In the rows, zero is written as 128.
Y: a few groups of rows, each row roughly a mix of its group's hidden directions:
Y (175 x 13):
[[121  97 126 121 112 160  96 134  71 130 177 116 142]
 [118 141 149 140 187 150 146 173 147 115 144 164 143]
 [128 129 141 164 150 100 123 156  94 131 190 156 119]
 [136 121  90 137 127 100  73  85 118 107 136  88 120]
 [146 125 104 179 139 116 102  82 136 127 175 151 140]
 [113 121 161 142 119 149 177 186 123 109  97 142 135]
 [155 136  79 108 167 138  64 129 129 123 130 141 132]
 [ 82 136 104 149 170  97 122  94 126 113 113 110 168]
 [125 135 132 112  88 109  63 130  93 111 130 148  96]
 [187 147 111  82 152 101 120  98 115 131 148 139 110]
 [124 146 146 119  72 124 188 144 116 149 130  95 127]
 [133 130 143  70 150 136 106 136  77 134 170 130 109]
 [ 99 126 116 169 114 146 149 110 162  95  83 162 115]
 [122  96 108 140 106 109  71 130  73 142 109 115 136]
 [ 96 189 138 127  68 126 143 131 117 137 137 130 149]
 [ 85 146 106  99  65  91 128 139 129 121 151 126 126]
 [120  96 172 139 174 109 104 168 147 131  94 124 141]
 [126  88 111 159 108 171 105 123 136 165 168 124 155]
 [154 160 136  63 124 129 117  90 110 100 125 100 128]
 [ 99 147  71 135  91 121 160 150 136 128 150 113 165]
 [107 157 110  71 109 143  84 109 135 122 152  97 118]
 [ 89 106 130  99  85 105 158 153 133 151  81 132 127]
 [ 77 116 152 161  97 139 152 139 115 150  91  92 127]
 [152  95 167  88 142  84 131 117 138 107 100 143  97]
 [163 165 148 173 166 124 115 148 143 135 104 161 105]
 [ 62 126 150 114 138 145 157 161  89 117 126 111 145]
 [ 99 124 156  93 102 110 136 133 159 147 138 180 166]
 [186 135 115  72 124 103 145 124 123 120 150 164 123]
 [122 123 166 113 116 144 186 184 127 120 105 128 113]
 [ 80 158 149 116  96 100 100 174 121 143 125 154 128]
 [157 141 110 182 169 150 148 131 124  97 118 104  96]
 [164 117 137 142 170 120 169 164 145 156 159 152 148]
 [ 87 150 100 120 118 181 139  87 139 165 143 125 132]
 [168 135 141  65 153 125  92 136 109 132 163 140 126]
 [101 101 116 135 161 114 123 166  79 143  90  99 114]
 [ 88 158 150 138 129 126  96 198 128 130 121 150 132]
 [133 175 161 137  76 147 156  84 118 120 117 123 127]
 [ 89 117 138 166  86 171 115 156 145 137 157 138 151]
 [155 173 167 160 130 120 142 120 161 123 108 175 113]
 [103 110 117 137  92 151  95 116 123 156 158 183 105]
 [145 149 107 151 120 180  91 138 133  94 122  81 116]
 [ 89 145 132 165 185 101 118 135 145 153 134 116  96]
 [120  97 178 101 102 116 132 149 114 121 184 105 137]
 [149 134 121 142  87 145 127 131 129 185  85 124  87]
 [164 133 168  98 184 141 101 104 126 144 143 151 133]
 [121 102 145 193 116 129 148 146 130 159 160 100 103]
 [133 127 158  95 172  74 108 137 135 166 132 104 132]
 [ 98 104 108 111 111 148  92 187 126 134 149 128 165]
 [182 131 112 135  86 139 113 122 142 165  95 121  92]
 [173 152  80 140 176 136 106 146 144 113 151 113 130]
 [114 141 107 149 119  95  77 112 158 115  95  87 144]
 [125  85 147 101 119 110 131 139 108 136  58 123 106]
 [118 154 126  85  93 101 143 160 148 161 128  81 130]
 [116 120 135  74 166 130 125 136 142  77 172 131 123]
 [140 160 176 123 110 137 158 111 150  93  80 145 134]
 [111 144 156  94 159  94  80 158 120 104 141 100 139]
 [ 97  75 127 137 136 146  97 170 104 139  98 144 154]
 [ 80  93 153 114  72 120 152 148 143 112 108 126 120]
 [145 149 131 108  92 125 115 181 153 159 163 162 119]
 [134 131 131 150 185  86 171 147  98 120 124 113 151]
 [113 136 129 171 179 144 118 136 107 164 151 168 106]
 [154 135 150 113 118  93  97 128 187 129  95 152 101]
 [153 150 169 163 167 119 132  85 125 124 131  91 102]
 [ 94  89 140 175 136 164 109 132  97 128  86 121 129]
 [147 122 151 101 174 160 100  99 110 129 179 120 120]
 [141  92 136 105 151 125 124 134 151 164  95 158 183]
 [103 129 125 123 155 113 146 109 165  81 160 127 179]
 [120  65 156 105 127 110 118 116 115 165  85 140 134]
 [ 86 115  98 110 104 128 134 113 151 188 101 132 102]
 [ 60 133 147 121 150 103 114 132  98 131 114 140 172]
 [103 114 118 157 131 143 191 135 157  80 116 115 137]
 [142 155 122  81  90 123 140 186 110 149 131 146 114]
 [174 129 132  84 184 109 113 134 135 139 156 149 111]
 [168 161 101 156  96 154  92 123 117 141 105  90 137]
 [ 73  79 153 140 136 129  89 104 104 123 150 127 126]
 [174 142 111  79 136 110 113 110 126 118 184 143 124]
 [113 124 148 136 180  85 130 112 139 156 159 167 152]
 [116 173 126  78 154  80 108 128 151 122 145 125 105]
 [ 70 143  92 131 121 118 111 107 182 116 130 152 126]
 [ 76 139  72 134  97 140 139 129 130 157 113 156 147]
 [125 159 112 102 120 134 177 164 125 128 107  86 168]
 [143 104 186 129 133 115 137 129  99 134  92  80 103]
 [154 133 163 139 121 154 115 126  91  73 169 125 107]
 [153 154 113  65 120 124 109 165 101 131 144 159 144]
 [124 135 135 142 128 114  89 133 107 115 174 196 119]
 [130 114 167 178 109  88 160 164 137 101 125 118 115]
 [ 95 142 121 139 147 164  81 145  85 103 151 102 116]
 [148 114 139 138  74 119  97 147 116 122  76  91 120]
 [ 93 131 125 130 135 118  74  67 144 106 130 147 108]
 [119  97 127 149  82 110 163 115  98 151  78 144 127]
 [103 156  92 148  91 109 131 172 154 145 138 148 162]
 [141 145 147 102 130  90 166 162 125 177 154 124 157]
 [146 121 115  68 150 126  85 117  78 125 143 124 119]
 [ 86  94 166 111 127 145 110 132  91 175 138 134 148]
 [186 114 138 105  98 156 132 137 107 110 152 168 152]
 [ 91 155  97 110 147  86 128 140 106 138 129 181 149]
 [121 103  79 135 149 121 154 144 119  81 121  84 103]
 [ 97 148  87 103 104 114  82 142 108 141 126 110 171]
 [147  84 135 154 129 140  88  84 143 118  87 102 137]
 [112 140 160 116 158  71 137 146 167 161 146 124 149]
 [134 123 156 108  90  96 105 117  90 122 176  96 112]
 [136 198 135  94 115 100 149 125 122 107  92 126 137]
 [112 112 137 154  68 150 112 125 147 150 125  89  89]
 [131 131 146 122 106 152 175 116 133 130 199 120 104]
 [141 134  95 157 169 156  86 115 140  99 146 167 139]
 [118 116 118 166  80  92 136  77 140 147 115 136 154]
 [159 172 111 112 140 108 144 141 128 176  87  96 125]
 [144 153 134 128 133 108 131 136 137  79  75 105 175]
 [116 128 140 112 120 106  66 133  75 100 143 109 146]
 [119 166  77 102  95 142 118 139 118 157 163  99 144]
 [124 138 127 169  84 138 169 108 173 140 146 103 107]
 [142  81 157 107 134 129 107 128  94 108 185 147 137]
 [134 108 153 131 127 125 133  76 120  84 178 156 109]
 [126 143 118 131  95 107  90 124 144 164  70  95 115]
 [134 177 167 140 151 164 142 142 111 106  83 114 140]
 [157 102 166 182 145 118 149 137  93 107 139 133 100]
 [156 115 118  75 135 120  98 112  76 158 129 140 104]
 [133 151 152  96 106 114 121 121 140 105 105  84  69]
 [132 170 119  80 141  79 113 162 157 145 140 125 129]
 [136 105 167 147 175 119 105 103  88 145 104 100 111]
 [119 146 117 136 108 116 157 158 135 129  83  72 165]
 [136 148 111  85 110  89 170 112 108 177 129 140 127]
 [ 86 144 145 159 125 185 158 166 125 138 117 148 134]
 [ 97 139 132 157 109  97 134 141 117 194 139 164 136]
 [ 90 150 118 171 127 130 117 164 113 131 182 130  95]
 [106  90 103 136 122 125 146 133 122 201 119 155 109]
 [147 136 126 105 103  82 108 157 124 128  62 142 132]
 [114 131 108 117 163  87 116 128  85 127 122 187 145]
 [145 119 174 128 112  75 114 133  99 120 169 152 152]
 [ 97 126 131 174 121  79  89 133  92 123 140 153 110]
 [144 104 149 103 142 117 179  75 119 105  97 119 114]
 [148 145 112 175 181 159 161 124 111 153 138 118 149]
 [143 101  73 161 115 123 116  80 110 131  95 122 109]
 [117 166 171  81 122 101 110 143 122 144  97 158 148]
 [107  83 172  86 119 145 157  95 123 121 109 129 152]
 [138 156 123 100 183 110  97 172 144  97 137 143 119]
 [107 172 118 144 106  77 124 164 141 121 134 156  92]
 [ 95 118 112 102 152 142 171  84 104 135 111 105  92]
 [128 133 132 153 139 163  77 155 148  99 115  76 122]
 [119 146 121 145 127 109 108  74 150 177 165 150 148]
 [115 105 108 140 162 152  60 133 111 131  92 114 126]
 [121 154 120  81 178 147 100 133 128 157 146 107  92]
 [137 121 145  95 126 180 168 173 110 105 124 154 140]
 [148 124  84 137 103 191 136 114 137 114  99 148 154]
 [143 115  97 156 125 101 128  65 157 121 145 146 162]
 [109 155 120 148  83 145 165  85 119 119 174 123 119]
 [125 108 134 159 134 147 104  83 130  94 109  71 145]
 [108 152 139  93 166 112  70 156 124 118 127  92 124]
 [150 122 117 155  66 135 144 105 149 151  90 150 151]
 [131 122 134 132  79 145  91  96 100 118 138  93  83]
 [145 126 133  88 132 129 103 141  82 173 108 125  81]
 [145 108 123  57 106 113 137  99  92 152 114 131 122]
 [ 84 103 165 139  98 126 156 163 109 160 124 102 148]
 [123 154 109  88 121  69  99 151 127 104 126 130  91]
 [122  90 113 141 113 135  71 121  86 156 158 152 119]
 [109 145 102  78 157 155 123  84 109 102 135 152 149]
 [100 105 113 166 119  72 146  88 137 109 116 101 131]
 [132  89  92 126 116  92 146  89 107 180 140 121 124]
 [170 191 125 165 147 135 134 115 145 112 151 139 104]
 [133 112 116 129 150 164 106  87 178 134 141 158 166]
 [123 125 109 110  95 148  70 107 108 106 105 165 155]
 [119 108 124 112 127 146 135 127  54 157 120 136  84]
 [101 131  85  92 170 140 119  96 108 135 141 127 173]
 [ 99 100 174  97 157 108 138 145 114 149  89 155 144]
 [116  86 117  78 114  76 112 136 125 137  87 129 128]
 [125 148 125 118  87 134  67 125  93 132 146  96  97]
 [146 137 131 116 116  70  77 154 126 130  99  92 125]
 [160 140 167  89 149 148  67 127 144 120 135 146 132]
 [148 112 143 114 129 127 128 202 159 118  87 126 143]
 [104 126  99  92 133 150 143 110 147 167 136 189 124]
 [122 152 114  96 161  90 107 116 136 112 103  73 150]
 [161 126 134 125  84 174 114 164 132 140 167  97 142]
 [ 85 136  89 122  65 115 141 153 139 110 137 113 146]
 [166 103 131 117 110 151 100 148  60 124 148 139 124]
 [178 139 127 141 122 140 126 117 178 124 162 165 166]]
which group is each row in? (one row of each group first):
[149 132 129  66 114  91 119 107 157 100 151 128  97] | A
[163 130 163 122 170 140 141 124 162  84  89 146 123] | X
[119 119 108 104 120  97 111 144 139 189 116  78 110] | Z
[148 122 106  85 140 135  95  92  84 163 147 143 109] | U

[143 113 152 148  72 112 100 138 133 126  85 115  86] | Z
[119 126 118 131  81 165 137 140 103 146  81  99  90] | U
[176 118 137 152 184 149  91 111  97 112 133 131 123] | A
[112 102 185 134 128 124 129 161 102 148 159  88 150] | A
[114 129  87 111 169 111  76 118 130 158  89 136 125] | A
[171 141 167 117 139 115 112 136 174 115 157 155  92] | Z
[ 84 134 103 129 173 101 139 103 124 139 138 183 139] | Z
[116 184 166 144 120 118 128 139 108 176 113 160 143] | X
[134 103  89  97 134 148  68 119  87 124 149 137 128] | A
[152 111 112 111 105 158 104 157 133 175 165 164 146] | Z
[109 102 137 146 113 137 135  66 119  85 132 159  96] | A
[ 91 134 173  80 101 107 130 141 120 114  84 141 138] | X
[118 107 144 179 148 119 112 116 129 137 176  81 105] | Z
[138 159 184 150 135 151 170 101 144 105 119 155 122] | X
